Here are some rows, each followed by its group. Groups can overlap.
[-0.6  0.8  0.  -0.4 -0.2 -0.3  0.4  0.1 -0.1  0.5  0.3  0.6  0.3 -0.1
  0.2 -0.1 -0.7 -1.2  1.1  1.6 -0.9 -0.2 -0.6 -0.6] z415
[ 0.2  0.   0.4  0.1  0.9  0.8  1.2  0.7 -1.2  1.  -0.5 -0.3 -0.1 -1.2
  0.4 -0.3 -0.4 -0.6  0.1  0.6 -0.3  1.3  0.  -0.6] z415
[ 0.7  0.4  0.3  0.8 -0.4  0.5  0.7 -1.3  0.3 -1.2 -1.8 -1.3  0.2  0.5
 -1.4  0.6  1.1  0.  -0.9 -0.8  1.   0.1 -0.2 -0.5] z660
[ 0.8 -1.5  0.4  0.6 -1.3 -0.6  0.7 -1.8 -0.3 -0.3 -1.2 -0.6 -0.5 -0.5
 -0.4  0.1  1.1  0.  -0.9 -1.2  0.   1.3  0.9  0.6] z232
[ 1.4 -1.2  0.2  0.3 -0.3  0.4 -1.7 -1.   0.8 -0.6 -1.5 -0.9  0.   1.
 -1.8  0.4  1.3  0.8 -1.1  0.8  2.2  0.6  0.9  1.2] z941
[ 0.6 -0.2 -0.8 -0.2 -0.3 -0.4 -0.9  0.1 -0.3 -0.9  0.6  0.   0.1 -0.3
  0.2 -0.1 -1.   1.  -0.1 -0.2 -0.4 -1.2 -0.2 -0.3] z666
[-0.6  1.5 -0.7 -0.9 -1.3  0.  -0.1 -0.6  1.2 -0.3  1.   0.3  0.3  0.5
  0.1  1.1 -0.3 -0.5  0.8  1.5  0.2 -1.8 -1.4 -0.8] z812
[-0.8 -0.3 -1.2  0.8 -0.3 -0.1 -1.  -0.4  1.5 -1.3 -0.5 -2.  -0.7  2.1
 -0.8 -0.2  0.7 -0.5 -1.1  1.5  0.6 -1.1 -2.2 -1. ] z224
[ 0.3  1.6 -1.2  0.2 -0.2 -0.1  0.   0.1 -0.4 -0.3  0.6  0.4  0.6  0.1
 -0.3  0.2 -1.1  0.9  1.2  0.2 -0.8 -1.2 -1.  -1.7] z666
[-0.5  0.7 -0.4  0.9  1.1  0.6  0.5 -0.3  1.3 -1.5 -1.3  0.9  0.3  0.8
 -1.3  2.1  1.5  1.4 -1.1  0.2  2.2  1.2 -1.3  0.2] z941
[ 0.5  0.9 -0.3  0.6  0.4 -0.4 -0.3  1.1 -0.1 -1.9  1.7 -1.4  0.5  0.7
  0.3  2.5  1.9  1.7 -0.3  0.2  0.7 -1.2 -1.8 -0.5] z812
[-0.9 -0.8 -0.7 -0.9 -0.2 -0.6 -1.8 -0.6  0.1 -0.8 -0.4  0.9 -0.7 -0.6
 -0.9 -0.3 -0.7  0.   0.2  0.1  0.4 -0.6  0.5 -0.2] z941
[-0.1 -0.2 -0.1  0.6 -1.  -0.5  0.1 -1.9  0.  -1.1  0.   0.1  0.2  0.
 -0.1  1.5  0.8  0.5 -0.4 -0.4  0.1  0.  -1.  -0.9] z232
[ 0.6  0.7 -0.8  1.  -0.1 -0.5 -0.8  0.1 -0.4 -0.2 -0.1  0.   0.5  0.
 -0.4 -0.2 -0.6  1.3  0.6 -0.9 -0.9 -0.8 -0.4 -0.9] z666
[ 1.3 -0.3  0.1  0.4  0.4  1.2  0.2  0.3  0.1  0.6 -0.9 -1.3 -0.8 -0.6
  0.7 -0.4  1.6  0.2 -0.9 -1.8  0.9  0.8  0.   1.4] z812
[-0.8 -0.4  0.7 -0.1 -0.8 -0.5 -0.7  0.5 -0.9  1.  -0.4  0.1 -0.6 -0.5
  0.  -1.2 -0.4 -1.7  0.4  0.1 -0.5  0.6  0.7  0.4] z415
[ 1.7 -0.6  0.1 -0.3 -0.1  1.3  0.1  1.5  0.7  0.3 -0.3 -0.2 -0.4 -1.3
 -0.3 -0.1 -0.3  0.5 -2.  -0.6  0.3  0.5  1.   0.3] z660
[ 0.3  1.  -1.2 -0.3  0.7 -0.4  0.5  0.2 -0.1 -0.8  0.8  0.7  0.6 -0.3
  0.6  0.9 -1.2  1.2  1.1  0.3 -1.  -1.1 -0.9 -1.3] z666
[ 1.4  0.8 -1.2  1.2  1.6  0.1  0.4  0.9 -0.7 -1.4  0.3 -0.4  0.4 -0.7
  0.8  0.3 -0.4  1.5  0.6 -0.8 -0.1  0.1 -0.2 -1.1] z666
[-0.7 -0.1 -0.1 -0.4 -2.  -1.6  0.9 -2.2  0.5  0.2  0.2  1.2  0.4  1.1
 -0.3  1.   0.7  0.  -0.6 -0.1 -0.2  0.2  0.   0.6] z232
[ 0.8  0.9 -1.   0.4  1.2 -0.4 -0.1 -0.5 -0.4 -1.   0.2  0.1  0.6 -0.5
  0.6  0.7  0.2  1.7  0.8 -0.8 -0.3 -0.5 -0.6 -0.5] z666
[ 1.1 -1.   0.2  0.3 -0.3 -0.3 -1.7 -1.4  0.8 -0.7 -1.3 -0.6 -0.3  1.1
 -1.8 -0.1  1.1  0.5 -1.   0.8  2.1  0.2  1.1  1.3] z941
[ 0.5 -0.5  1.8 -0.4 -0.1  1.   0.   1.3  0.5  3.   0.1  0.4 -0.6 -0.8
  0.9 -0.3  0.2  0.9 -1.4 -1.4  1.2 -0.1  1.6  1.9] z812
[-0.7  0.2 -1.4 -0.4  0.5  0.1 -0.3 -1.6  0.5 -1.7 -1.3 -0.9 -0.1  0.9
 -2.  -0.2  0.4  0.  -0.7  0.9  0.1  0.  -1.1 -1.1] z941
[-2.2  1.6 -0.3 -1.6 -0.7 -2.   1.7  0.   0.8  0.   1.   0.8  0.2  1.1
 -0.1 -0.3 -0.6 -0.5  1.1  0.2 -0.7 -1.6 -0.1  0.2] z660
[-1.   0.5  0.8 -1.1  0.2 -0.3  1.  -0.1  0.1  0.4  0.8  1.4  0.9  0.
  0.1 -0.3 -1.  -1.   1.3  1.4 -0.9 -0.6 -0.3 -0.5] z415
[ 0.3 -0.1  0.1  1.6 -0.1 -0.6  1.2 -1.1  0.1 -0.6  0.1  0.1 -0.1  0.
  0.5  0.7  1.7  0.9 -0.3 -1.8 -0.2  1.3 -0.4 -0.2] z232
[-1.4 -0.5  0.5 -0.6 -0.1 -0.2  0.1  0.3 -0.3  0.8  0.8  1.2 -0.3 -0.2
  0.5 -0.4 -1.1 -1.3  0.1  1.5 -0.7  0.2 -0.1  0.3] z415
[-0.8 -0.5  0.4  0.5 -0.3  0.5 -0.7  0.6 -0.3  0.4 -0.5 -1.1 -0.6 -1.
  0.9 -0.9  0.2 -1.3  0.7 -1.3  0.5  1.   1.3 -0.5] z660
[-0.2  1.8 -0.4  0.  -0.3 -1.7  2.1 -0.3  0.8 -0.1  1.1  1.1  1.1  0.4
  0.5  2.6  0.3  1.5  1.2 -0.2 -0.8  0.7 -1.4 -0.6] z232
[-0.2  0.1  0.9  0.3  0.4  0.   0.6  0.8 -0.7  0.9  0.   0.  -0.2 -0.6
  0.3 -0.3 -0.1  0.1  0.3  0.1 -0.2  0.7 -0.2 -0.1] z415
[ 0.9  0.3 -0.8  0.3  0.6  0.2 -0.1  0.1 -0.7 -0.4 -0.1 -0.2  0.2 -1.5
  0.7  0.  -1.   0.7  0.6 -1.  -0.4 -0.3  0.2 -1. ] z666
[ 0.8 -1.3  1.1 -0.7 -0.3  0.  -0.6  0.6 -0.8  1.6  0.   0.3 -0.8 -0.5
  0.3 -1.1 -0.5 -1.2 -0.6  0.5 -0.7  0.5  1.   1.3] z415
[ 1.2  0.7 -0.6  0.7  0.8  0.   0.5  1.3 -0.1 -0.1  0.4 -0.5  0.6 -0.7
  0.7  0.8 -0.1  2.2  0.  -0.6  0.  -0.4 -0.4 -0.8] z666
[-0.9  0.6  0.1 -0.2 -0.4 -0.1  0.2  0.  -1.1  0.9  0.   0.7  0.1  0.6
 -0.7 -0.8 -0.5 -1.3  1.   0.9 -1.5  0.1 -1.  -1. ] z415
[ 0.8  0.5 -1.   1.5  1.  -0.4 -0.4  0.3 -0.6 -0.5  0.1  0.4  0.2 -0.2
  0.4 -0.1  0.   1.2  0.9 -0.6 -0.8 -0.2 -0.4 -0.8] z666
[ 0.5  0.4  0.  -0.4  1.   1.3  0.6  2.4  1.4  2.1  2.1  1.7  1.5 -1.5
  1.4  2.5 -0.3  0.2  0.7  1.2  1.  -1.1 -0.7 -0.4] z812
[ 4.2 -0.8  1.3  0.3  1.2  4.7  1.3  1.6  0.5  0.9 -1.1  0.2 -0.4 -0.4
 -0.1  1.5  2.7  1.8 -1.8 -1.2  3.3  1.9  1.5  2.3] z812
[ 2.3  0.7  0.8  2.2  1.3  2.3  2.9  0.   0.4 -1.1 -2.1  0.3  0.8  0.2
 -0.7  2.2  2.   0.9 -1.2  0.2  2.8  2.1 -0.2  0.3] z660
[ 2.6 -2.   1.2 -0.5 -1.5  1.1 -1.7  1.   0.   1.8 -0.1 -1.2 -1.4  0.5
 -0.2 -1.   0.9  0.4 -1.2 -1.2  1.1 -0.3  2.3  3.3] z812
[ 0.5  1.1  0.4  0.3  2.1  0.4  1.1 -0.6  0.6 -0.7 -0.4 -1.  -0.6 -1.2
 -0.3 -0.3  0.7  0.8  0.8 -1.1  0.9  1.3  0.  -0.5] z941
[ 0.   1.  -0.9  0.7  0.4 -0.5 -0.8 -0.2  0.  -2.2  0.9 -1.1  0.7  0.5
 -0.4  1.5  0.4  0.7  0.4  0.8 -0.7 -1.5 -1.4 -1.6] z660
[-1.3  1.2  0.6 -0.6 -1.8 -0.8  0.4  0.3  0.5  1.1  0.3  0.7 -0.1  0.7
 -0.3 -0.6 -0.7 -1.  -0.1  0.7  0.6 -0.7  0.7  0.1] z660
[-0.7 -1.3  1.3 -0.8 -0.6  0.9 -1.5  0.   0.9  0.8  0.4 -0.2 -0.9 -1.
  0.  -0.7 -1.3 -0.8 -1.4  0.2  0.5  0.   1.4  0.7] z660
[ 1.3 -0.1 -0.9 -0.3  0.1 -0.1 -1.  -0.3 -0.4 -0.5 -0.1 -0.4  0.3 -0.6
 -0.3 -0.1 -0.1  1.3  0.2  0.1 -0.5 -0.8  0.2 -0.4] z666
[-0.8  0.   1.  -0.3  0.2  0.1  0.7  0.7 -0.6  2.3  0.2  1.6  0.7 -1.2
  0.6 -0.5 -1.  -1.2  0.8  0.3 -0.6  0.5  0.6  0.1] z415
[ 1.   1.  -1.9 -0.2  0.2 -0.3 -0.2 -0.4 -0.7 -0.3  0.3  1.1  0.8  0.4
  0.7  0.1 -0.4  1.4  1.3  0.3 -1.  -0.8 -0.7 -1. ] z666
[ 0.9  0.  -0.7 -0.1  0.  -1.  -1.   0.2  0.  -0.5  0.2  0.   0.6 -0.1
  0.2  0.  -0.7  1.7  0.  -0.2 -0.3 -0.6  0.2  0.1] z666
[-0.6 -0.8  0.6  0.4 -0.4 -0.8 -0.5  1.2 -0.9  0.9 -0.2 -0.4 -0.2  0.6
 -0.1 -1.  -0.6 -0.3  0.3  0.  -1.2  0.7  0.4  0.8] z415
[-0.5 -1.5  0.1 -0.3 -0.8 -0.7 -2.2  0.2  0.3 -0.6  0.6  0.2 -0.6  0.7
 -0.2 -0.7 -0.4  0.  -1.4 -0.3  0.5 -1.1  1.4  1.9] z660
[ 0.1  0.7 -0.6  1.7  0.6 -0.8 -0.9 -0.2  0.1 -0.9  0.5 -1.6  0.2  1.8
 -0.6  0.9  0.4  0.6  0.2 -0.4 -1.1 -1.2 -1.7 -1.1] z224
[ 0.2  0.3 -0.9 -0.1  0.  -0.8 -0.5  0.3 -0.4 -1.5  0.7 -0.4  0.8  0.2
  0.1  0.5 -1.   1.4  0.1 -0.4 -0.7 -1.2 -1.1 -1.1] z666
[-1.1  0.6  0.4 -0.7 -0.4 -0.7  0.5  0.6 -1.1  1.4  0.4  0.4  0.2  0.
  0.2 -0.9 -0.3 -1.4  1.6  0.4 -0.8  0.2  0.  -0.5] z415
[-0.1  0.7 -1.9  1.6  2.   0.5 -0.5  0.7  0.1 -0.4  0.5  1.5  0.2  0.9
  1.4 -0.8  0.5  0.3  0.9 -1.3 -1.   0.8  0.5 -0.3] z660
[-1.3 -0.2 -0.5  0.2 -0.9 -1.2 -1.6 -1.  -0.3  0.5 -0.8 -1.3  0.2  1.5
 -0.8 -0.8  0.6 -0.9 -0.2  0.1 -1.1 -1.5 -0.3  0.3] z224
[-0.5  0.8 -1.3  0.6  2.2 -0.4 -0.9 -2.   0.  -0.5  0.3  1.9  0.2  1.5
 -0.9 -1.   1.6  0.7  1.5 -0.4 -1.1 -0.2 -0.5 -0.3] z941
[ 0.  -1.4  0.2  0.3 -0.8 -0.5 -2.5 -1.   0.2 -0.8  0.6  0.5 -0.9  0.6
 -0.3 -0.5 -0.4 -0.5 -1.6  0.3  1.5 -1.3  1.4  2. ] z660
[ 0.1  0.6 -1.1 -1.2  0.4  1.1 -0.1 -2.4  0.  -1.5 -1.2 -0.3  0.   0.7
 -0.7 -0.2 -0.6 -0.7  0.7  1.5 -0.4  0.2 -0.8 -1.2] z941
[-0.2  0.  -1.  -0.1  1.  -0.6 -0.7  0.   0.1 -1.4 -0.8 -1.4  0.5  0.1
 -1.  -0.3  0.3  0.7 -0.8 -1.2 -0.5 -0.3 -0.9 -0.2] z660
[ 0.4  0.1 -1.1 -0.2 -0.2  0.4 -0.5  0.  -0.2 -0.7 -0.3 -0.4  0.2 -0.9
  0.5  0.  -1.3  0.3  0.8 -0.2  0.1 -0.3  0.  -1.5] z666
[ 0.1 -0.6 -0.3  1.  -0.9 -0.7  0.5 -1.3 -0.1 -0.6  0.  -0.5 -0.3 -0.4
 -0.2  1.   0.8  0.6 -0.4 -1.3 -0.3  1.1 -0.3 -0.8] z232
[ 0.7  1.2  0.1  0.5  1.4  1.6  1.8  0.8 -0.5 -1.6 -0.6 -1.8  0.6 -0.7
  0.3  0.6 -0.4 -0.1 -0.3  0.4  0.   0.4 -0.4 -1.2] z660
[-0.6 -0.7 -0.4 -0.5 -0.8  0.8 -0.6 -0.8  0.1 -0.3 -1.6 -1.1 -0.6 -0.5
  0.8 -0.8 -0.6 -0.7  0.1 -0.4 -0.2  0.6  0.6  0.1] z660
[-0.7  0.6 -0.9  1.4  0.9  0.1 -1.2 -0.5  0.   0.1  1.   0.3  0.3  1.8
 -0.4 -0.7  0.9 -0.2  0.9 -1.3 -1.8 -1.1 -1.9 -0.9] z224
[-0.9 -0.4 -0.2 -0.1 -1.1  0.8 -1.1 -0.3  0.5 -0.4 -0.7 -1.2 -1.  -0.7
 -1.  -0.7 -0.9 -1.4 -0.2  0.   0.2 -0.1  0.7 -0.5] z660
[-0.9 -0.9  0.9 -0.1 -0.4 -1.  -0.5  0.8 -1.2  0.9  0.1  0.2 -0.6 -0.2
 -0.1 -1.2 -0.1 -1.   0.3  0.  -1.2  0.4  0.8  0.8] z415
[ 3.8 -1.3  1.   0.8 -0.1  3.   1.   0.9  0.4  1.3 -1.   0.4  0.  -0.2
 -0.1  0.4  0.9  0.7 -1.7  0.   2.2  1.2  2.1  2.2] z660
[-2.4  2.4 -0.1 -2.4 -0.1 -0.8  1.6 -1.4  2.5  0.2  1.3  3.3  1.8  0.7
 -0.8  0.2 -0.9 -0.4  2.   2.9  0.8 -1.   0.1 -0.7] z941
[-0.3 -0.4  0.3  0.7  0.  -0.5 -0.3 -1.1  0.3 -0.7 -1.8 -2.1 -0.1  1.3
 -1.   0.2  1.   0.1 -0.8 -0.8 -0.1 -0.6 -1.  -0.1] z224
[ 0.3 -0.4 -0.9  1.2  0.4 -0.8  0.6 -1.2 -0.1 -0.5  0.1  1.2  0.2  0.3
  1.3  0.6  1.3  0.8 -0.1 -2.  -0.3  1.4  0.1  0.1] z232
[ 0.4  0.4 -1.   0.2 -0.1 -0.6 -0.3  0.1 -0.4 -0.9  0.2 -0.4  0.5 -0.1
 -0.1  0.2 -0.9  1.2  0.3 -0.6 -1.1 -1.2 -0.7 -1. ] z666
[ 1.1  0.8 -1.1  1.   0.6 -0.3 -0.2 -0.1 -0.5 -1.2  0.  -0.2  0.5 -0.4
 -0.1  0.5 -0.6  1.4  0.4 -0.1 -0.5 -0.8 -0.8 -1.5] z666
[-1.  -0.8  1.3 -0.6 -0.9  0.6 -1.5 -0.1  0.9  0.3  0.1  0.3 -0.7 -0.8
 -0.5 -0.6 -1.1 -1.3 -0.8  0.   1.   0.2  1.6  0.6] z660
[ 0.1 -0.7  0.5  0.5  0.8  0.1  0.8  0.8 -1.3  0.3 -0.7 -0.6 -0.4 -0.3
 -0.4 -0.9 -0.2 -0.7  0.3  0.6 -0.6  1.4  0.3  0.2] z415
[-0.8  0.2 -1.  -0.8 -1.6 -0.6 -0.2 -0.2  0.1  0.5 -1.5 -0.3  0.2  1.3
 -1.4 -1.1  0.5 -0.7 -0.4  0.5 -0.8 -0.3 -0.3 -0.5] z660
[ 0.6  0.2 -1.3 -0.2  2.8  1.   0.9 -0.7 -0.9 -2.  -0.6 -0.9 -0.6 -1.4
  1.3 -0.1 -0.6 -0.7  1.2 -0.5  0.8  1.8  1.1 -0.7] z941
[-0.6 -0.5  1.4  0.3 -0.2 -0.5 -0.4  0.9 -0.9  1.  -0.2  0.  -0.7 -0.5
  0.2 -1.2 -0.5 -1.6  0.8  0.2 -0.5  0.9  0.8  0.5] z415
Which 4 groups are nearest to each row below, nearest first, going by the distance to the group's nearest row?
[-1.2  0.7 -0.6 -1.5 -0.5 -0.8  0.7 -0.1  0.6 -0.8  0.4  0.9  0.7  0.
 -0.1  0.  -1.  -0.7  0.6 -0.2 -0.7 -1.6 -0.1 -0.7] ~ z660 z415 z812 z666
[ 0.7  0.3 -0.3  1.8  1.6 -0.1  0.4 -0.2 -0.5 -0.2  0.5 -0.3 -0.4  0.4
  0.6 -0.3  1.9  1.   0.1 -1.8  0.8  0.8  0.   0.8] ~ z232 z812 z941 z666
Which 4 groups are nearest to each row below, nearest first, going by the average distance to the group's rows?
[-0.3 -0.9  1.5  0.1 -0.1  0.  -0.4  0.5 -0.9  1.2 -0.1  0.2 -0.5 -1.
  0.1 -1.  -0.7 -1.5  0.5  0.  -0.5  1.1  0.9  0.3] ~ z415 z660 z666 z232
[ 1.3 -1.3  1.5  0.3 -0.8  0.6 -0.5  1.6  0.7  2.   0.4  0.9 -0.9 -1.7
  0.3 -0.6 -1.  -0.3 -1.1 -0.6  0.  -0.2  2.   1. ] ~ z415 z660 z812 z666
Which 4 groups are nearest to each row below, nearest first, going by the distance to the centre of the group?
[ 0.6  0.3 -1.3  0.7  0.9 -0.3 -0.6 -0.1 -0.5 -1.   0.  -0.5  0.5 -0.3
 -0.1  0.2  0.   1.8  0.3 -0.7 -0.3 -0.6 -0.6 -0.8] ~ z666 z941 z660 z224
[-0.7  0.  -0.3 -0.3  0.1 -0.7  0.4  0.2 -1.   0.3  0.  -0.1 -0.1  0.4
 -0.4 -0.4 -0.3 -0.7  0.4  0.2 -1.5  0.3 -0.7 -0.3] ~ z415 z660 z666 z224
[ 0.  -0.3 -0.5 -0.5  0.2  0.5 -0.8  0.6 -0.2 -0.7  0.   0.3  0.6 -2.
  0.   0.8 -1.3 -0.3  0.2 -0.8  0.  -0.3  0.2 -1.3] ~ z666 z660 z415 z941
[ 0.   0.2 -0.9  1.2  0.8 -0.3 -0.6 -0.1 -0.1 -1.4 -0.8 -1.4  0.3  0.4
 -1.5 -0.5  0.2  0.3 -0.5 -0.6  0.  -0.1 -0.9 -1.1] ~ z224 z941 z660 z666
[ 1.7 -0.1 -0.5  0.1  0.3  0.2 -0.4  0.8 -0.3  0.5  0.2  1.  -0.1 -2.1
  0.6  0.2 -1.   1.3 -0.1 -0.2 -0.1 -0.5  0.9 -0.3] ~ z666 z660 z812 z415
[ 0.3  0.9 -0.5  1.3  1.8 -0.7  0.3  1.4  0.5 -2.3  1.  -1.6  0.7  1.1
 -0.7  2.1  2.   2.   0.   0.7  0.2 -0.6 -1.3 -1.5] ~ z666 z224 z941 z232
[ 3.1 -0.3  0.6  1.2  1.   2.1  1.   0.6  0.9  1.7  0.1  3.3  0.3 -1.4
  1.2  1.2 -0.3  0.1 -3.3  0.5  4.   2.1  1.4  1.6] ~ z812 z660 z941 z232
[-1.3 -0.3 -0.5 -0.3 -0.7 -1.3 -1.3 -0.5  0.6 -1.   0.6 -1.4  0.1  1.8
 -0.3 -0.3 -0.3  0.3 -1.4  0.4 -0.3 -1.7 -1.7  0.2] ~ z224 z660 z941 z666
[-0.3 -1.5  0.3 -0.1 -1.6 -0.9 -0.3 -1.5  0.1 -0.1  0.   0.6 -0.3 -0.3
  0.   0.7  0.8  0.2 -1.1 -1.2  0.1  0.1  0.8  1.1] ~ z232 z660 z941 z812
[ 0.3  0.7 -2.  -1.   0.   0.2 -0.5 -1.7 -0.4 -1.1 -0.2 -0.2  0.8  0.6
  0.1  0.1 -0.7 -0.2  0.7  0.3 -0.8 -0.2 -0.8 -1.4] ~ z666 z941 z224 z660
Which 3 groups are nearest to each row below, nearest first, going by the average distance to the group's rows?
[ 0.6  1.1  0.6  1.3  2.5  2.5  2.   0.5  0.8 -1.4 -1.  -1.   0.5 -0.5
  0.3  2.2  1.7  2.3 -0.9 -2.   1.7  1.5 -0.6  0.9] ~ z232 z666 z812
[ 0.7  1.9 -1.3  0.4  0.2 -0.6  0.   0.1  0.1 -0.2  0.8  0.8  0.6 -0.2
  0.2  0.5 -1.2  1.4  1.   0.7 -0.4 -1.2 -0.9 -1.3] ~ z666 z415 z232
Which 3 groups are nearest to each row below, nearest first, going by the distance to the centre of the group?
[ 1.9 -0.5  0.1  0.  -0.4  0.2 -0.8 -0.3 -0.4  0.1  0.   0.2 -0.2 -1.
 -0.1  0.  -0.9  0.4 -0.3  0.1  0.1 -0.5  0.8 -0.3] ~ z660 z666 z812
[-0.4  0.7 -0.9 -1.5 -0.9 -0.6  0.3 -1.1  0.6 -0.6 -0.5  0.5  1.1  0.3
 -0.5 -0.3 -0.9 -0.7  0.8  0.3 -0.4 -1.2 -0.2 -1.5] ~ z941 z666 z660
[-0.5  0.7  0.2  1.3  0.8  0.6  1.  -0.3  0.9 -0.5 -1.  -0.2  0.6  0.2
 -1.1  1.1  0.7  1.3 -0.6  0.9  1.4  0.7 -1.4 -0.8] ~ z941 z660 z232
[ 0.1  0.3  0.   0.3  1.5  0.5  0.8  0.5 -1.6  0.1  0.1  0.4 -0.3 -0.5
  1.9 -0.8 -0.1 -0.7  1.2 -0.3 -0.7  1.4  0.2  0.3] ~ z415 z660 z666
[ 2.8 -0.1  0.3  0.8  0.8  3.   1.9  0.4  0.8  0.  -1.7  0.7  0.4 -0.5
  0.   1.8  1.8  1.  -1.7 -1.   1.7  2.5 -0.1  1.4] ~ z812 z660 z232
[-0.8  0.5 -0.1 -0.2 -1.3  0.2 -1.  -1.1 -0.2  0.   0.3  0.2  0.   1.3
 -1.2 -0.2  0.5 -0.2  0.2  0.3  0.1 -1.1 -1.8 -0.7] ~ z224 z941 z660
[-0.1 -0.1  0.8  0.3 -0.1  1.1  0.3  0.3 -0.1  0.7 -0.7 -0.1  0.5 -2.2
 -0.2 -0.2 -1.3 -0.6  0.3 -1.2  0.   0.4  0.9 -0.9] ~ z660 z415 z666
